50 stands for zero in the data rows.
Here are some rows, each followed by its group. Rows of different groups can look alike.
array([29, 48, 62, 32, 40, 45, 31, 69, 70, 34, 49, 36, 33, 49, 46, 41, 46, 70, 52, 61, 38, 41, 36, 47, 56, 47]) g
array([71, 46, 29, 51, 66, 60, 61, 37, 40, 73, 34, 61, 52, 47, 71, 65, 50, 48, 68, 42, 49, 53, 59, 62, 40, 48]) k
array([32, 35, 67, 37, 33, 47, 41, 68, 63, 56, 65, 41, 27, 41, 59, 40, 41, 60, 57, 54, 37, 43, 31, 43, 68, 46]) g
array([59, 55, 33, 67, 51, 54, 73, 29, 51, 52, 44, 72, 56, 49, 36, 57, 71, 29, 53, 50, 62, 46, 63, 58, 55, 54]) w
array([42, 54, 45, 47, 45, 51, 42, 49, 47, 53, 62, 47, 64, 60, 48, 46, 38, 45, 45, 44, 56, 48, 55, 42, 49, 46]) f
array([41, 54, 74, 42, 42, 59, 29, 58, 72, 41, 49, 53, 19, 41, 46, 44, 57, 50, 45, 66, 38, 30, 30, 46, 45, 48]) f
array([40, 30, 63, 35, 43, 59, 40, 51, 75, 60, 50, 53, 53, 43, 42, 32, 50, 50, 53, 53, 67, 40, 35, 38, 57, 68]) u
array([76, 78, 37, 71, 55, 57, 60, 31, 54, 50, 42, 71, 41, 60, 55, 67, 60, 37, 53, 64, 47, 24, 46, 61, 77, 57]) w
array([53, 49, 49, 50, 50, 54, 58, 44, 56, 60, 29, 55, 42, 48, 70, 53, 60, 58, 59, 51, 46, 39, 45, 44, 61, 52]) g
array([54, 67, 46, 41, 52, 47, 42, 54, 49, 55, 43, 50, 51, 50, 64, 45, 36, 63, 51, 53, 45, 37, 60, 45, 52, 51]) f
array([32, 36, 59, 39, 26, 49, 45, 72, 59, 44, 46, 42, 46, 52, 20, 34, 52, 54, 64, 66, 33, 52, 30, 38, 56, 50]) g
array([77, 67, 31, 26, 84, 53, 68, 44, 34, 27, 30, 36, 64, 50, 44, 73, 45, 37, 74, 53, 74, 74, 55, 49, 31, 34]) e
array([27, 55, 67, 42, 45, 61, 37, 66, 62, 42, 53, 35, 31, 50, 36, 43, 69, 53, 60, 66, 25, 46, 25, 46, 43, 53]) g
array([38, 53, 39, 49, 43, 43, 49, 53, 57, 58, 61, 43, 44, 49, 55, 41, 44, 37, 46, 59, 36, 43, 48, 52, 52, 57]) f
array([51, 68, 44, 69, 57, 40, 66, 42, 45, 39, 44, 58, 51, 46, 38, 58, 73, 31, 54, 67, 35, 46, 57, 63, 50, 49]) w
array([38, 19, 57, 60, 29, 39, 58, 58, 59, 38, 57, 37, 65, 71, 52, 35, 26, 67, 41, 34, 66, 43, 61, 47, 66, 42]) g
array([44, 36, 52, 52, 43, 44, 56, 46, 66, 51, 67, 52, 41, 55, 48, 41, 59, 33, 56, 61, 27, 38, 56, 46, 63, 71]) g
array([52, 41, 57, 57, 53, 53, 49, 38, 41, 71, 60, 56, 57, 35, 37, 54, 63, 20, 46, 55, 43, 55, 53, 76, 28, 50]) k
array([47, 57, 39, 74, 57, 53, 63, 40, 33, 52, 42, 44, 63, 43, 52, 61, 62, 50, 53, 53, 46, 52, 67, 61, 38, 37]) k
array([73, 47, 26, 53, 70, 57, 78, 31, 29, 66, 49, 53, 70, 48, 50, 78, 72, 33, 37, 39, 55, 70, 66, 67, 40, 58]) p
array([58, 66, 28, 67, 76, 34, 67, 24, 22, 38, 40, 59, 78, 67, 38, 72, 51, 39, 46, 31, 64, 70, 79, 56, 41, 32]) p
array([45, 14, 55, 39, 34, 52, 49, 70, 61, 53, 55, 28, 32, 50, 66, 39, 37, 61, 58, 56, 50, 50, 28, 52, 63, 57]) g
array([60, 72, 47, 49, 49, 63, 40, 47, 55, 41, 53, 64, 42, 47, 45, 48, 69, 37, 55, 70, 37, 37, 50, 45, 36, 57]) f
array([48, 38, 56, 48, 44, 50, 48, 66, 58, 44, 52, 39, 44, 43, 42, 39, 43, 52, 49, 52, 38, 56, 45, 32, 41, 30]) g
array([36, 49, 60, 43, 35, 56, 36, 51, 59, 45, 74, 36, 69, 50, 25, 27, 47, 44, 38, 42, 63, 44, 67, 35, 44, 70]) u
array([56, 50, 41, 57, 45, 52, 47, 40, 54, 70, 60, 44, 57, 59, 73, 43, 20, 47, 39, 30, 55, 41, 61, 45, 57, 38]) f
array([54, 43, 55, 55, 43, 57, 35, 47, 57, 73, 47, 45, 49, 46, 78, 44, 22, 60, 39, 30, 60, 42, 45, 54, 53, 47]) f
array([36, 61, 70, 45, 35, 72, 38, 60, 66, 23, 54, 38, 23, 32, 31, 48, 75, 58, 45, 88, 20, 45, 35, 48, 55, 59]) g
array([52, 34, 51, 41, 30, 54, 56, 64, 71, 41, 69, 30, 24, 51, 48, 48, 31, 54, 50, 74, 39, 46, 42, 24, 78, 38]) g
array([37, 45, 66, 22, 41, 66, 39, 63, 73, 48, 47, 64, 54, 39, 47, 28, 36, 57, 44, 50, 53, 53, 56, 47, 55, 60]) u
array([70, 27, 28, 55, 63, 42, 78, 36, 40, 61, 29, 63, 60, 50, 46, 68, 80, 31, 50, 46, 70, 78, 60, 87, 34, 72]) p
array([49, 55, 48, 92, 42, 45, 69, 40, 40, 35, 54, 66, 65, 63, 32, 54, 67, 36, 42, 43, 41, 47, 64, 53, 56, 44]) w
array([58, 59, 43, 70, 60, 58, 78, 32, 37, 47, 52, 52, 71, 54, 46, 70, 81, 20, 36, 36, 60, 65, 73, 66, 35, 54]) p
array([41, 33, 51, 49, 49, 33, 50, 63, 35, 61, 56, 40, 60, 66, 53, 39, 17, 68, 53, 23, 61, 58, 58, 45, 59, 24]) g
array([63, 61, 35, 61, 67, 49, 69, 26, 24, 52, 42, 55, 83, 71, 29, 70, 61, 30, 33, 24, 70, 79, 75, 74, 23, 37]) p
array([60, 54, 43, 64, 53, 44, 58, 34, 52, 51, 64, 55, 55, 56, 64, 57, 50, 38, 45, 46, 44, 35, 58, 44, 66, 53]) w
array([66, 42, 46, 39, 80, 44, 63, 45, 40, 30, 28, 37, 52, 49, 13, 73, 58, 48, 73, 48, 69, 80, 50, 46, 20, 38]) e
array([38, 41, 58, 48, 38, 55, 31, 69, 57, 45, 59, 49, 44, 47, 40, 35, 50, 63, 52, 61, 38, 51, 32, 55, 37, 68]) g
array([46, 53, 47, 52, 44, 37, 47, 52, 51, 52, 45, 54, 61, 61, 47, 46, 29, 47, 48, 34, 65, 49, 57, 38, 58, 21]) g
array([36, 43, 62, 47, 42, 46, 43, 62, 62, 48, 57, 56, 38, 50, 57, 39, 54, 51, 50, 62, 53, 38, 35, 35, 60, 56]) g
array([41, 35, 61, 43, 37, 61, 43, 59, 63, 55, 48, 42, 30, 42, 69, 42, 34, 82, 38, 50, 52, 46, 32, 38, 52, 52]) g
array([68, 60, 32, 36, 84, 43, 63, 42, 27, 56, 27, 28, 64, 58, 36, 75, 49, 42, 67, 42, 68, 82, 51, 50, 29, 43]) e
array([58, 67, 41, 48, 67, 57, 59, 29, 27, 34, 58, 41, 58, 68, 17, 77, 62, 16, 35, 43, 62, 83, 72, 66, 20, 34]) p
array([54, 37, 52, 60, 35, 29, 52, 64, 57, 53, 44, 46, 39, 56, 68, 35, 34, 60, 39, 46, 46, 32, 39, 46, 54, 54]) g
array([62, 49, 39, 56, 77, 37, 66, 33, 31, 35, 27, 45, 57, 49, 34, 76, 77, 36, 62, 47, 73, 78, 58, 67, 17, 47]) p
array([42, 60, 55, 41, 46, 63, 34, 51, 60, 50, 56, 56, 50, 54, 62, 48, 52, 55, 43, 54, 50, 35, 54, 50, 56, 46]) f
array([36, 60, 56, 79, 45, 39, 49, 57, 53, 46, 57, 29, 40, 46, 51, 47, 63, 50, 47, 53, 46, 34, 49, 44, 52, 43]) g
array([78, 57, 24, 80, 51, 40, 69, 22, 42, 65, 37, 70, 80, 86, 68, 59, 37, 39, 53, 21, 72, 61, 87, 67, 71, 45]) w
array([73, 41, 21, 54, 75, 47, 66, 36, 11, 66, 44, 44, 71, 50, 70, 60, 41, 50, 60, 21, 58, 64, 69, 61, 33, 42]) k
array([67, 53, 42, 46, 76, 64, 68, 32, 33, 53, 17, 68, 61, 44, 42, 74, 65, 50, 49, 41, 80, 75, 54, 71, 30, 56]) p
array([38, 36, 57, 51, 45, 29, 38, 67, 56, 48, 70, 50, 34, 69, 42, 39, 47, 50, 64, 56, 37, 29, 41, 47, 58, 54]) g
array([34, 13, 59, 51, 40, 35, 52, 65, 52, 56, 60, 41, 49, 63, 40, 35, 54, 43, 60, 46, 38, 54, 41, 56, 46, 55]) g
array([49, 61, 40, 68, 58, 33, 42, 41, 44, 57, 69, 52, 37, 45, 63, 51, 51, 49, 39, 56, 43, 43, 65, 52, 46, 45]) f
array([80, 33, 24, 53, 70, 65, 78, 26, 27, 89, 18, 41, 52, 48, 53, 80, 74, 40, 39, 36, 63, 78, 48, 71, 26, 56]) p
array([33, 18, 68, 35, 33, 57, 39, 76, 55, 28, 68, 43, 50, 44, 26, 38, 59, 57, 61, 60, 34, 58, 21, 43, 38, 50]) g
array([47, 39, 50, 52, 52, 51, 40, 49, 52, 78, 45, 36, 65, 63, 66, 43, 22, 65, 52, 18, 59, 50, 55, 51, 46, 34]) f
array([70, 47, 33, 52, 70, 52, 76, 32, 32, 47, 34, 50, 74, 58, 56, 72, 60, 36, 41, 32, 67, 78, 63, 67, 38, 45]) p
array([55, 45, 53, 52, 46, 43, 34, 45, 59, 55, 48, 54, 49, 57, 63, 41, 48, 43, 60, 38, 66, 34, 61, 44, 69, 56]) f
array([34, 59, 70, 46, 42, 87, 49, 48, 51, 36, 59, 74, 32, 24, 29, 46, 90, 34, 36, 88, 21, 50, 42, 65, 36, 84]) w
array([58, 15, 60, 60, 35, 47, 57, 49, 64, 71, 56, 45, 45, 49, 75, 39, 47, 76, 46, 42, 60, 44, 46, 53, 70, 66]) g
array([59, 72, 36, 62, 67, 54, 51, 30, 27, 40, 51, 58, 63, 63, 51, 63, 51, 31, 54, 45, 42, 52, 65, 68, 39, 61]) k
array([77, 43, 38, 29, 78, 56, 76, 51, 42, 31, 28, 32, 41, 40, 22, 70, 59, 43, 71, 54, 74, 80, 43, 50, 26, 44]) e
array([39, 39, 48, 48, 52, 42, 42, 51, 49, 70, 46, 38, 54, 54, 65, 36, 37, 41, 57, 42, 44, 46, 55, 43, 63, 49]) f
array([79, 59, 30, 53, 74, 47, 76, 38, 42, 43, 33, 61, 68, 49, 52, 76, 62, 31, 41, 47, 69, 67, 53, 72, 38, 41]) p
array([40, 40, 61, 28, 41, 45, 41, 64, 58, 52, 64, 80, 62, 51, 47, 25, 32, 53, 48, 43, 68, 48, 55, 33, 70, 63]) u
array([41, 43, 72, 52, 45, 36, 51, 63, 44, 43, 65, 31, 39, 50, 30, 47, 55, 64, 63, 55, 28, 51, 47, 52, 51, 37]) g
array([62, 48, 46, 70, 47, 56, 50, 41, 52, 66, 44, 47, 43, 43, 86, 53, 39, 54, 58, 49, 53, 35, 53, 54, 56, 38]) f
array([47, 43, 51, 43, 45, 58, 33, 59, 58, 82, 59, 47, 56, 48, 47, 42, 45, 59, 51, 40, 52, 46, 53, 37, 61, 62]) f
array([60, 59, 38, 63, 63, 50, 57, 39, 36, 49, 74, 44, 52, 43, 46, 63, 71, 37, 52, 61, 48, 53, 75, 60, 28, 53]) k
array([30, 44, 73, 35, 30, 50, 42, 72, 65, 32, 58, 39, 29, 33, 35, 43, 37, 55, 47, 74, 41, 60, 26, 28, 56, 37]) g
array([40, 53, 47, 47, 47, 60, 44, 57, 60, 35, 40, 48, 32, 29, 62, 48, 72, 50, 46, 79, 30, 47, 39, 56, 41, 59]) f
array([53, 50, 49, 43, 48, 62, 37, 52, 61, 62, 49, 52, 41, 42, 61, 44, 53, 60, 48, 58, 34, 38, 40, 65, 58, 76]) f
array([52, 62, 39, 62, 76, 44, 52, 45, 19, 55, 49, 60, 86, 60, 36, 52, 50, 37, 59, 30, 61, 55, 65, 66, 34, 44]) k
array([42, 50, 52, 41, 34, 52, 40, 57, 56, 36, 60, 48, 47, 47, 59, 44, 44, 64, 48, 56, 50, 51, 48, 50, 56, 42]) g
array([49, 48, 49, 41, 37, 73, 36, 65, 69, 67, 44, 44, 26, 31, 65, 44, 55, 55, 50, 64, 35, 31, 25, 37, 60, 63]) f
array([33, 29, 67, 44, 37, 44, 30, 65, 54, 67, 71, 33, 28, 50, 59, 40, 48, 63, 58, 45, 33, 47, 40, 38, 40, 53]) g
array([22, 46, 73, 32, 37, 39, 23, 63, 60, 37, 63, 45, 31, 43, 40, 32, 45, 67, 58, 52, 45, 52, 45, 33, 53, 50]) g
array([40, 68, 69, 43, 43, 70, 34, 59, 62, 52, 53, 55, 28, 34, 42, 42, 56, 54, 50, 74, 23, 35, 32, 42, 37, 60]) f
array([49, 43, 52, 46, 47, 54, 38, 46, 63, 55, 65, 57, 61, 63, 52, 41, 28, 48, 50, 32, 71, 42, 65, 31, 59, 50]) u
array([73, 56, 17, 35, 81, 29, 70, 39, 16, 42, 26, 43, 74, 57, 38, 74, 43, 28, 71, 27, 84, 87, 70, 56, 35, 32]) e
array([46, 53, 47, 52, 49, 43, 48, 46, 53, 63, 54, 34, 55, 65, 77, 44, 21, 61, 45, 34, 55, 40, 61, 43, 62, 37]) f
array([51, 56, 57, 43, 42, 53, 44, 56, 66, 45, 45, 49, 27, 36, 59, 47, 53, 64, 62, 59, 34, 37, 46, 46, 70, 66]) g
array([70, 67, 34, 45, 75, 57, 81, 32, 42, 54, 27, 50, 33, 33, 28, 78, 77, 29, 53, 64, 53, 71, 32, 68, 19, 41]) p
array([34, 61, 67, 24, 38, 43, 28, 71, 64, 29, 52, 40, 29, 51, 40, 40, 36, 62, 49, 61, 49, 48, 38, 17, 60, 39]) g
array([50, 52, 73, 55, 40, 61, 45, 50, 62, 39, 46, 58, 35, 49, 57, 49, 53, 53, 47, 59, 45, 41, 31, 53, 75, 57]) g
array([21, 32, 72, 44, 39, 40, 40, 72, 42, 25, 70, 31, 41, 49, 47, 31, 42, 63, 41, 46, 31, 56, 39, 41, 36, 24]) g
array([50, 42, 68, 35, 37, 64, 32, 61, 70, 43, 58, 44, 18, 46, 56, 47, 55, 53, 43, 82, 43, 49, 30, 47, 49, 62]) g
array([27, 34, 58, 38, 37, 42, 41, 71, 46, 24, 57, 42, 51, 58, 41, 30, 32, 61, 55, 36, 33, 50, 54, 39, 44, 25]) g
array([59, 72, 49, 51, 50, 50, 44, 46, 44, 56, 37, 61, 53, 48, 74, 55, 54, 48, 68, 53, 47, 26, 52, 54, 55, 65]) f
array([37, 50, 59, 43, 25, 57, 40, 68, 56, 27, 59, 39, 50, 42, 50, 36, 30, 77, 41, 53, 42, 48, 39, 38, 64, 52]) g
Which 3 groups are nearest to each row below, nearest first, going by the average distance to the group's rows?
array([21, 28, 51, 40, 33, 45, 41, 66, 42, 59, 78, 33, 52, 61, 31, 34, 41, 53, 49, 41, 50, 61, 44, 44, 45, 37]): g u f
Which 3 groups are nearest to each row below, nearest first, going by the distance to the centre of the group?
array([77, 43, 9, 64, 68, 48, 62, 27, 19, 91, 36, 50, 85, 58, 57, 64, 38, 29, 62, 22, 84, 64, 67, 59, 47, 53]): k p e
Which 3 groups are nearest to each row below, nearest first, going by the distance to the group's nearest row?
array([60, 51, 29, 78, 57, 45, 53, 35, 19, 45, 66, 44, 67, 39, 66, 58, 55, 41, 32, 35, 43, 68, 68, 64, 33, 57]): k p f
Which 2 groups are nearest to each row below, nearest first, going by the average distance to the group's rows?
array([68, 57, 43, 48, 63, 71, 83, 31, 43, 39, 10, 57, 62, 44, 42, 76, 90, 19, 27, 48, 67, 80, 49, 76, 39, 57]): p e
array([88, 70, 21, 44, 84, 42, 76, 36, 38, 66, 48, 36, 48, 40, 56, 82, 45, 52, 37, 57, 73, 58, 62, 70, 43, 51]): p k
array([54, 58, 43, 71, 52, 40, 74, 32, 40, 65, 39, 72, 68, 60, 43, 56, 63, 34, 55, 35, 54, 61, 61, 58, 72, 57]): w k
Which 2 groups are nearest to each row below, nearest first, going by the distance to the centre of the group?
array([22, 47, 69, 43, 37, 52, 27, 73, 58, 21, 81, 21, 33, 44, 30, 37, 43, 72, 45, 65, 28, 48, 44, 24, 60, 39]): g u
